Each path below is one point turned by a fixed rotation once a step. After each direction that follows a path, write how fast that rotation turns it, in degrees per step (0 if it stays still).
Each turn is a multiple of 5 degrees from 10 to 175, or 0.
Each row of a path follows its step; steps can be skipped.
Path 1:
step 5: [-14  -6 -51  15 -18  -3 -16  24  14  23  -4  55  16  36 -10  20  14 -32
  31  15  16  21  -3 -18 -10 -17  46  16  12 -15 -40  16 -47  19  -3 -35
  50 -16  25 -13  -4   6  48  17 -53 -22  21 -35  -4  27  -2  19  49 -18
  -2   8 -15  17  19 -11  15   1  -5 -13   2  28  25 -23 -10]
step 12: [-23 -12  45  57 -44  -1   0   1  17 -21 -44 -20   6  37  26 -13 -18   3
  26 -43  48  10 -17 -46 -10  -1  14 -13  -9  38  38  35 -16  36 -22 -15
  18   6  21  23  -7  13   1   7 -16   4   3   1 -29 -20 -13 -13 -17  30
  -2   7 -20 -10 -14 -21 -27  14  46  25 -16   8 -10 -27 -44]
step 14: [ 11  58  58  28  18   9 -12  16  27  -3 -31 -20 -32  -2  39  23 -16  -3
 -33  -6  41  16  -3   6  12  52 -21   5  33 -12  -6  43 -23 -22 -24   9
 -28  -1  42  14   6 -47  -1  -4 -20 -11   6 -13  48 -43  27   1  30  13
   4 -20 -20  -6 -19 -36 -10  16  -1   0 -10 -13  17  -4  17]
step 17: [-23  -6   4 -17 -21 -15 -34  27  29  20 -29 -27  14 -17 -12  16   6  -3
 -39  22  -6 -10   3 -16   4  10  40 -21  40 -16   8 -18 -74 -12   8 -18
  11   5 -14 -26  35  12  78 -15 -21 -19 -50  27   0   8  20  -5  18  17
 -12 -10 -11   1  42 -16   2   3  -8  27  -8  24  -7 -17 -49]
step 21: [  6  16  -8  16  32  13 -42   4  30  53 -14  29 -11  16   8 -23   9 -14
  11  27  -2  12 -22 -34 -23   0 -13  38  42  -7  48 -14 -26 -18  17 -17
  42  13  20 -27   9 -11  28  20   5  -2  -6 -24 -20 -16 -18  10  57 -30
  15  11  57  11  -3   7  36 -33   9  -2  -5   4  58   6  15]
step 26: [ 22  12  12  54 -33 -34  -6  13  25  32  -4 -16 -20  -4  28 -26 -20 -17
   8  14   8   9 -12 -22   6 -19 -16  17  45   8 -47   7 -28 -19 -38  -3
 -18  -4  -8  30 -31 -17   3  69  26 -24  39  31  22 -26 -43   4   5 -26
   9  35 -33  11 -10 -19 -37  11   8  -9   4 -38   5 -15  13]
step 27: [-31   0  32  12   4  10   0   0   5  50  -8 -29 -17  41  37 -16  -6   4
  44  12 -10  29  -3   0  34  13 -15  -1  33  15  42  13 -47   4   7 -56
  31   1   7 -13  37  41  19  28 -53  -4 -22  40  31   6 -16  22  -9  -9
  25  -9 -11  20 -12 -43   8   9   4  31 -27  -8  23 -14  -3]
step 28: [ 16  22  30  97 -24  26  -1  10   8  41  -1 -12 -11  13  28  29   9   5
  -4 -37  15 -12  12 -22 -23 -12  44 -30  24  14   7  17 -19  -2  19  14
   7  21   4  -9 -11  42  35 -11   9 -36   3  12 -28 -39  27 -14   7 -35
   9 -24 -16  20  42 -23  13  35  15 -15   5  11 -23 -17 -14]
Speeds:
[  2   1  -1  -2   5  11  -7  -4  -9   9   2  -2   3   3  -5   5   1   3
   5 -15  -8   3   7  -7   7   6   8  -1   4  -4  -9   2 -10  -9   6  -7
   3  -2   1   4  -6  -3   5   2   9   0   4   2   2   5   0   3  -6   1
   4  15   4  -2  -5   1   7  -4   0   2  -6  -9   9 -11   1] : 65
[  4   8  12  -2  -5   9   5   8   5  -1   6   1  12   2   6  -3   8   1
  -2   0  -1  -6   9   2  -3   8  -1  -2  -4  -2  -7  -3   0  -3  14   7
  -3   3   3   1   5   1 -13  -3  -6   8  -3 -10   1  -6   8  -5  -9  -1
  -8  -4 -11   6   5   3   0  -4   3   0  -1  -3   7  -8  -5] : 70
[ -4  -2  -5  -6   1   6  -3   2  -7   1   5   3  -6  -1   4   3   2   5
  -1   2   4   9   2   1  -2  -2  -7  -6  -6   2  -5  -2   7  -3  -6   3
   3   0   7  -5   4   5  -1 -13 -17  12   7   3   8   8  -5   3   8 -12
  11   2  -1   7   5  -7  12   3  -2  -3  -4  -3   3  -8   1] : 130
[ -8   5  10  -1   0 -12  13   0  -3 -10   6  -6 -12   0  -7  -1   4  -5
  -3  -5   1  -3  10 -10  -2   6  -7  14  -1  -6  -1  -2   1  -7  -5  -2
  -7  -3  11  10   3  -3  -1  -8   5  -6   1  -6  -2   7  -7   0  -3  -2
   0  -1   5   3  -1  -7   3  -4  -7  -5   4  -2   2   3  -2] : 65
[  9   6   0  -3  -2 -11   7 -11  -9  -2  -5  11 -10  -5  -7   2   0 -11
   0   5  -3   2   3  -1  -4   2   1  -3   7  -6  -2   2 -10   2   2   6
  17   7  -7  -4  -4  -3  -1 -11   1   6   0  -1   5  -6  -2  11  -4  11
   1  -7  -2   3   5   4   2  -3   2  -6  -8   3   1  -4  -4] : 25
[ -2  -9  -8  -5  -5   0  -4   1   9   0   5   8   7   3  -4  -2  -5  -4
   9  -2  -4   2   3  -6   2  10   4  -1   4  -4   0 -11   5   0  -3   7
  -7  -2  10   0 -10  -4   8 -12   2   2  -4  -3   5   6 -11  -1  -3   5
   4  -3  -7  -4   8   2 -15  12   4   8   1   6   1  -1  -4] : 55
Path 2:
step 0: [-16   5  22  17  33 -52  14 -19  20 -22  -7 -35  24 -20   1  14 -16 -47
 -30   7 -41  13  40   5  -4  -4   0  24  -3  -3  16 -45 -11   3  46  16
  28   7 -13  11  16  37 -13 -13   1   0 -14  38   8 -17  16  -3 -25   9
  14  30   2  34  19 -12 -15 -31  41 -31  29 -21 -38  21   1]
step 3: [ -7  12  -6  26   5 -10  22 -10 -16  19 -19 -23  23   9   3  -6  15 -11
 -59 -40 -28 -22  26  20   4 -35 -20  14   8  43   7  17 -17   4  49  -3
  21  25 -11 -29   5  19  -2  23  -4 -14 -14  33 -10  33 -10  14 -42 -37
 -25 -25 -24  11   8  33  -1   2  29   6 -30 -14  12 -23  58]
step 4: [ 17  21  39  13  -7  18 -11 -29  13  -6 -10 -13   0  -8  -3  37 -22   6
   3   5 -12 -19 -14  -3  12  26  17   5  27  17  26  26   8  11  41 -18
  42   6  -5 -21   0 -11 -12  17  -5 -10 -32 -26  36  14 -45 -35 -21  30
  11 -48 -42  11  -6   7   5  63 -18   3  12   0 -30 -57  16]
step 10: [ -8   3 -28 -14  19  11  -5 -36 -29  -4  12 -19 -33  40 -27 -45 -32 -16
 -27 -48 -29 -10  19  16 -17 -20 -11   2 -24   4   1 -23   5 -10  58  15
  13  -5  33 -19  16 -35  -9 -13  39 -43  14  22   6 -16 -20  35 -29  -9
 -41  15  14   9  16   5  24  28  26  10 -11   2  -3 -32  -9]
step 18: [ -3   9 -20  21  15   7  41  25  -2  -6 -23 -39  -6  40  -3  43 -48   4
  -5  -4 -27  32   5  22 -25 -14  -9 -24   5  14 -47   5  -2 -35  44 -16
  -2  29 -20   1  11  21 -14  13   8  34  -3   0   4  27  12  13 -50  11
  -7  42  11  30   1   2   7  33  26  -7 -24  33  -1 -16 -47]
step 19: [-61  38   1  11  39   2  67 -11   2 -16 -14 -15  17 -13  -5  -9  -4 -12
 -28  -4 -31  -4  24  -7  13 -14  -7   6  23  -8  47  25   2   3  34 -21
  11 -19   1  -4 -23  22   5  34  20 -53  -7   0  45 -17  23  -6 -41  13
  -1   8   0  50  24  17   9   4  30  19   0 -15   2  -9  19]
step 22: [ -1  -5  29 -11  16 -45  10 -37 -18   9  -6  -3 -11  -6   5 -18 -10 -11
 -18 -17  44  -2 -52   4  15  -3 -26  24 -25   5  11  -2  31   6  52   9
   0  43   7 -24  -5 -14 -37  14  21 -48 -23  10  -8  10   6  -1 -55 -20
 -38  19 -37  18   5  12 -22  -1  -7  26   6 -37   6 -31  35]
step 24: [-19 -13   1 -51  33 -22 -16 -40  21  22 -25   7   5   2  52  -6  14 -16
   6   5  -9 -25 -11 -16 -10  17 -22  12  22 -26  -1  21 -20  36  21  -4
 -43  35 -16   7  10 -26   6  -2   9  28  30   0  30  10 -44  -1  -4  -1
  -4  31  10  42  20 -45   4  30   7 -45 -31 -17  -3   4  34]
Speeds:
[  6  -5   9   6   1   1   0  -7  -3  -1  -3   1   1   2   7   4  -3  -1
  -8  -2  -4   2   3  -4   0  10   2   7   7   3   6 -14  -5  -2  -2  -8
   1  -4 -12  -3  -2   1  17   7  -2  -2  11   0   0  -4 -11  -4   5  -7
   0   7  -8  -8   3 -10  -4   3  -9  -5   7  -3  -3   2  -6] : 90
[  2  -9   5   5   3   2   3  12  10  12   0  -2  -3   1  -4  -9   6  -3
  -2   4   7  -4  -2   3   6   2  -1   6   8  -9   9   1  -1   6  -4   3
  -6   0   1   3   1   8   9  -2  -4   1 -10   1  -3   2   3 -11  -5  -8
  -8   0  -5   8   5   8  -8   3  -4  10  11  -3   6  -7   6] : 135
[  3   1  -1   8   2  -3   5 -12   9   1   8  -1   5  -7  -4  -3  -6   3
  -7  15   2  -3  -4  -8  -8  -8  -2   5  -8  -2  -6   0  -7   6   3  -7
  -1  -1   6   6  -6   4   3  -6   6   8  -2   3  -7   3 -20  -2   6   8
   2  -9   4   6   0   0  -2   0  -5   1   5   2   1   4   0] : 90
[ -2   4   0   0   1   3 -10   7   5   9   5   2  -7  -8  14  -3 -15  -2
  -2  -4   8   6   2 -13  -1   3   7   5   0   1  -7  -1   1 -10   1   1
   6   3  -1   4  -6   1  -3  -8  -4   6  13   0  -2 -11   5   1  -8  -1
  -6  -9  -1   4  -2  -7  -1  -2   3   8   2   1   3  -8  -1] : 90
[ -9  12  12  -5 -13   3   1  -7   3   0   9  -1  -3  -6 -11 -14   0   0
  -9  -8 -12  -1  -2  -2  -3   4   5  -2   2   1   3   4   0  -5  -5  -1
   4   8   0  -6  -4  -2   2  -6   7  -6  -6   1   1  -3   3   5   4   2
  -2   4  -1  -2  -7   4 -10   0   1  -4  13   0  -7  -9   0] : 115
[  8   4   1  -1  -7  -1   0  -7 -11   5   3  -1   5   1  -4   4   9 -12
  -3   3   7   3  -9   4   6  -4   5 -12 -11  -5   7  -2  -5   2   2  -2
  -2  -3  -4  -3   0  -8   0 -10   5   2  10   4  -5   6  -1   1  -6 -14
  -1 -12  -8  -6  -3   0  -2  -5   7   3   0  -7   5  -7  -3] : 55
[  8  -3  -2  -3  16   4  -3   6 -12   4  13   1   0   2  -9   1  -3  -1
   4 -11  -8  -2  -1  10  -6  11  -5   9  -7   6   9   4  -5  -2  -2  -2
   7  -6   2   1   2   6   0   1  -1   5   4  -2   7   6  -5   1  -4   5
   2  -9   8  -1   3   3  -9 -11  -2   0   0   5  -5  -8   0] : 10
Path 3:
step 4: [-19  15 -10 -31  32  20  29 -18  14  27  14   7   6  20 -15 -16  22   9
   7  11  14 -22  -5   2  13 -14 -33  37  43  34  32  -4  41  29  11   1
  38   2 -15  -2  -6  -7 -33  39  -5 -20  -1   3  -5  18  23  32  33  31
   9  14 -27 -27  -6  22 -31 -48  27  26   9  27   6  21  -5]
step 5: [  5   4   3  26   8 -20  10   1  11  89 -11  11  22 -11 -20  10 -18   4
 -19  46  -4  -3  12  21  28 -24 -24   7  34  -6   5 -11  -2   2  -1 -18
  26 -14 -56 -19  31  23  -2  45 -28   4  16   1  -7  12 -21  18   4  15
 -39 -24   9   7  34   5  20  -7  31   4  15  17   2  30  -8]
step 6: [  2   2 -40  -1 -11   5   5 -17  26  27  -7  25  -4 -34 -16  39 -10 -33
 -22  40  15  -8   4   0  23  -7 -29 -12  -5 -36  -5 -14 -15  11 -17 -14
 -27  -8  -4   7  29  50  -1  30  24 -10 -11 -23 -30 -37 -62  28  19   4
 -20  16   0  -2 -37 -27  -1 -17  -4 -13   0 -42 -21   7   8]
step 7: [  0 -24 -30 -25 -41  22  15  -2 -29   3  40 -11 -21  10   0  66   4 -27
  25   3   0 -30 -29   4  13   4  -3  -6   8   7 -21  43 -24  11 -41  14
   3  -2 -44  -2 -21  24  43   6  10  -3   9  10 -17 -26  -4   4 -25  22
   4 -16  -1  -8 -44 -29 -14 -26  -6 -26  36 -29  16   5   1]
step 8: [ 10  19 -37   7  18  30  -5  -6 -32 -32  -6 -21 -21 -14 -24  11 -25 -10
 -24  25  -4 -57 -29   9  -4  -1  -8 -24   0  52  -6  21  16   7  -8  -7
  -3  16  -1 -11 -15   0  25  15 -13   9  16  11  16  28  23  37 -21 -14
  15 -39 -25 -28 -14 -12 -13 -67 -33 -11   2  23  12  -4 -35]
step 23: [  8  -4 -57   8  -7 -12  48  13  -7  49  -4 -16  15  -7   5 -25  -2 -47
   8  11 -29 -29   8   8  -8 -31 -35 -17  -2  24 -21 -48 -11  22   2 -40
  10 -19 -13 -29   4   9  -4  25 -39 -12 -22  12  16   9 -22  15  18  30
 -39 -20   4 -16  16  21  15  12  25  12  -7   5 -14  24 -25]
step 24: [-44  11 -33  33 -18 -11  18  -1  11  41 -21  10  12 -22 -22  14  -1 -39
 -12 -24   0  37   2  38  -7 -14 -16 -18 -26 -13   8  21 -23  19 -19   7
  -3  -7  -2   2   3  23   8   5  -8 -13 -15 -23   6 -50 -45  22   2  32
 -14   1 -16 -40 -23   5   2 -29 -18   4 -11 -18 -19  66  -7]
step 26: [ 21  37   6 -12 -19  37   2  -8 -31   0 -11  26   7 -38  10 -24 -13   7
 -28  38 -12 -27  28  17  17  12  -3 -20   0  25 -12  38 -10 -25  -3   1
  34  -4 -27 -28  -8 -11  40  15  29  24   3   3   1  31  16  -1   2  14
  10  -8  -8 -39 -14 -36 -26 -48 -18 -37 -28   2  28 -16 -28]
Speeds:
[  0   1   0   5   6  -8   5  -9  -2  -4   2  -1   5   2  -3  -3  -1   9
   1   9  -1   7   9   0  -3  12   0   0   5  -3 -14   7   0  -8   5  -6
   6   8  -7  -2  10   2   0   8  13   0  -2   1 -10   0  -8   0   5   5
  -6  -3   7   3  -8   0  -5   6  -2  -1   5  -3   4 -15   3] : 70
[  8   3 -10   5  -1  -9   5  -1   7   1  -2  -1   0   8   6   6   8   5
   0  -1   5   7   7   0  -3  -5   3  -1  -2  -5   0  -6   3   3   1  -5
  -2   1  -7   0  -9   6  -4 -11   1  -2   5   2  -5  -3  -5 -10  -7  -7
 -11   0  -1   5  -2 -11   1 -12  -6  11  -8 -12   6   6  -2] : 80
[ 11   1  -8   3  -6   2   7  -2   3 -10   0   2   0  -7   0 -13   0  -2
  -4  11  -3  -4  -5  -6   4 -10  -6  -5   2 -10  -1   5 -10  -9   4 -12
  -4   0  -2   3   2  -4   1   4  -1  -2   5  -5   4   7  -4   3  -8  -8
   6   0   1   2  14   9   1   0   1   3 -10  -7  -4  -6  -2] : 125
[ -4   2  -4  -1   2  -1   3   0  -1   7  -7   2   7  14  -6   2   7   1
   2  11 -11   5   1  -5   6  -1  -9  -1  -9   8   3   0  -1   2   9  -3
  -4  -1  -2   9  -7   1 -10   4   4   7   0  -3  -4  13   7 -13   9  -4
   8   3   6   0   0   5   4   3  -2   2   9   1  -8   5  -3] : 60
[-12   3  -2  14   5 -12   1  -1  -1  -1 -11  -3   5  -8  -9  -6  -7   3
  -3  -2   4  -7  -7  -1  -7  -1   0  -1  -2  -1   8   4   6  -3   0  -1
  -7   0  -8   0   5   4   4   0   4   2  14   1   1 -12   1  -1   3  -7
   0   5   6   7   2   4   1   4   2   2   0  10   4  16   5] : 95
Path 4:
step 4: [ 11  -3   3  49  22 -28  29  -1 -28 -13 -40   4  -9 -40   0 -23  27 -21
  -2  16   4  14  36  15 -15 -19  24  -5 -16  12 -10  19  39   6  18  15
 -33  14 -46  36  26 -10  33 -27   1 -44   5  14   6  -8  -9  74 -26   2
   4  13  -2  33 -13 -14  35  -9  41  18   4 -17   9   9 -18]
step 10: [ 11   4 -12   9   6  -3 -20   2   6   3 -29 -26 -30 -17  12 -20  -2  -7
  51 -22 -12  -9  49  40  46  10   3  42 -30  12  10  -4  27 -36   5   8
 -14 -25  -5 -31  13  17  12 -36  34  -1  39  20   6 -12  23  15 -16  15
 -23  26  18   9 -22  48  27  18  27  47 -17   1  -6  15  53]
step 11: [-14  -8  21  11   4 -25   3 -14 -12   6 -16  -1 -48 -24  14  -8  22 -18
  46  22   6  13  29   5  13  17  51  42 -31  -1 -32  31 -12 -16  12 -20
 -52 -15   9   6  49  -4  21 -42   7  39  41  19  16  23   0  21 -14   9
  13   9  -4  11   1 -12  40   8  -3  28  -9  18 -44  19  43]
step 12: [ -1  48  15   5  16   2 -35 -14 -41  -9   1 -27 -42 -13  44  23  25   7
  15  32   2  -4  -4  24   1  -2  19  13 -20 -18  -5  18  41  -3 -10 -17
 -33 -37 -26   5   4  46  -8 -37   1  10  70 -14  15  -9 -17   9 -16  -5
  14  -7   6  25   6 -34  23   3  34  27   3  13  13  34  44]
step 15: [ 13  32   2  43  47  -8  15 -28 -60   7 -13   1 -23 -31 -24 -10  -7 -22
   9   9  -1  14  -2  13  44  -6 -13   4  -4   0 -15   3  20  -2   1  14
 -27  -7 -31   5   8   6  -5 -45  -9 -27  12   6  22 -29 -12  29  -7  -4
  51  41  20  23 -35  -9  59  11   5  35 -34  -6  46  -1 -13]
step 21: [ 23 -40   8  13   6 -14   0 -20 -14   7 -41  -1 -27 -12 -17 -12 -26  -6
  24  21 -26 -22  14  10 -15 -21   8  37 -33  13  -6  -3  17 -19 -33  51
 -26  -5   1 -39  -4 -14  35 -47  35 -22  37   5 -30  20  19  46   2 -18
 -11  30  10 -35   4  22  25  19  23  37   0  26  -9  27  37]
step 23: [-21   8  18  30  13  13 -34   5 -20  -9  -9 -14 -35 -25  -8   3  -6  -2
  37   1  -8   8  30  17   3 -18  -2  40 -38   4  -3  32  21  33  -5   8
 -48 -29 -15   6 -27  18  -1 -45  24   5  66 -39  30  10 -23  26 -15  12
 -40  -2  24   2  14  35  -3 -12  34  -5 -10  -2  35  43  10]
step 28: [ -2  10   7  -1  23 -35  36 -28   4   3  -5 -28 -64 -18  35   2 -20  -4
  37  -4 -13  -4  20  48  44  17 -16  24  10 -23  16 -13  23 -33 -26  23
 -20 -32 -21 -19  -4  13 -22 -13  17 -31  41 -10  -1  -4  -8  -2   9  37
   6   9  23  14 -27   8  45  46   5  15 -34  -4  17  17  34]
Speeds:
[ -2  -7  -4  -3  -6  -5  11   1   9   2  -6   2 -10 -10  -7  -2   3   3
   0  -3  -4   8  -7  -4  -6   2  -3   1   3   1  -1  -3   9  -3 -13   3
   4  -4   0  13  -5  -4  -6   3  -2   7   3   2  -8   0   2   4   0   7
  -3 -10  -1   9   6   5  -6  14   3 -10  -1   3  11  -2  -5] : 10
[ -1  -2  -6   1  -3 -10   2   6  12   1  -3   8   1 -12  11  -1  -5   0
  -1   0  -2   6   2  -5   3  -5  -3  -6  -5  -1  -2  -2  -1  -9   1   5
  -8  -5  -8   5   3  -3   4  -3  12  -3  -6   7  -6   5  13 -11   9  -2
   4   2  -2 -12  -7   1  10  -1   1   0  -7   4 -10   0  -2] : 100
[ -6  -9   2 -10   2  -1   1  -4  10   0  -8  -4  -4   2  -4  -4   4   4
  10  -2   4  -6   2   4   3  -5  -6   0   7 -14   1  -7   4  -8  13  -4
  -5   2   5  -1  -7  -7   9   8   1  -8  -1   4 -11  -6  -6   0  -5  -1
   4   5   8  -3  10   6   4   3  -6   7  11   4  -1  -2   1] : 100
[-12   6   4   9   2   5   3   7   2   5   4  -2   0   0   3   4  -9 -13
  11 -10   7  -3   7  -5  12   1 -10  -1  10   2  -1  -3  -9  -3  -5  -8
   6   2   2   7  11   1   4  -4  -1  -4   8  -5  -3   1   2   5   4   9
  -1  -1   2  -1   2  10  -6  -2  -1   5  -7  -3   3   1  -9] : 80
[  3   4  -1  -1  -9  -7  -9  -2  -1   6   3   4 -17  -1   0   6  -4   3
  -5   4   4   2   6  -3   3   6  -9   3  -2  -5  -4  10 -14 -17   5  -3
   1 -10   3  -1   0   5  -7   7  -2   6   1   7   7  -5   1  -5  -7   3
   3   8  -1   7   6   2  -6  -5   7   2  -1   4   4   3   6] : 25
[ -3 -11   7  12   5   0  -3   7   3   6   0   3   0   9  -4  -2   0  -3
   5   2   8 -12   0   2  -7   5   5  10  -3  -4  -3   7   6   2   1  -4
   6   0   4  10  -2  -4  -5  -3   1   2   1  11  13  11   6  -3  -1  -2
  12   4  -2  -8  -3   3   4   0   0 -11   7   8   3   6  -7] : 115
[ -6  -2  -8  -3   5   3  -6  -1  -9  -3   0  12  -4   4  -7 -18   0 -11
  -8  -3  -6   7  -1  11  -1   0   7   0   8 -11  -4  -3  -8  -1   5   3
  -6  -2   0   8  10  -5  -4   7  -8   1   6   4  -1   5   0   1   0   5
  -8  -3  -5   1  -6   1   5  -6   1   2   1   3  -2  -9  -4] : 160
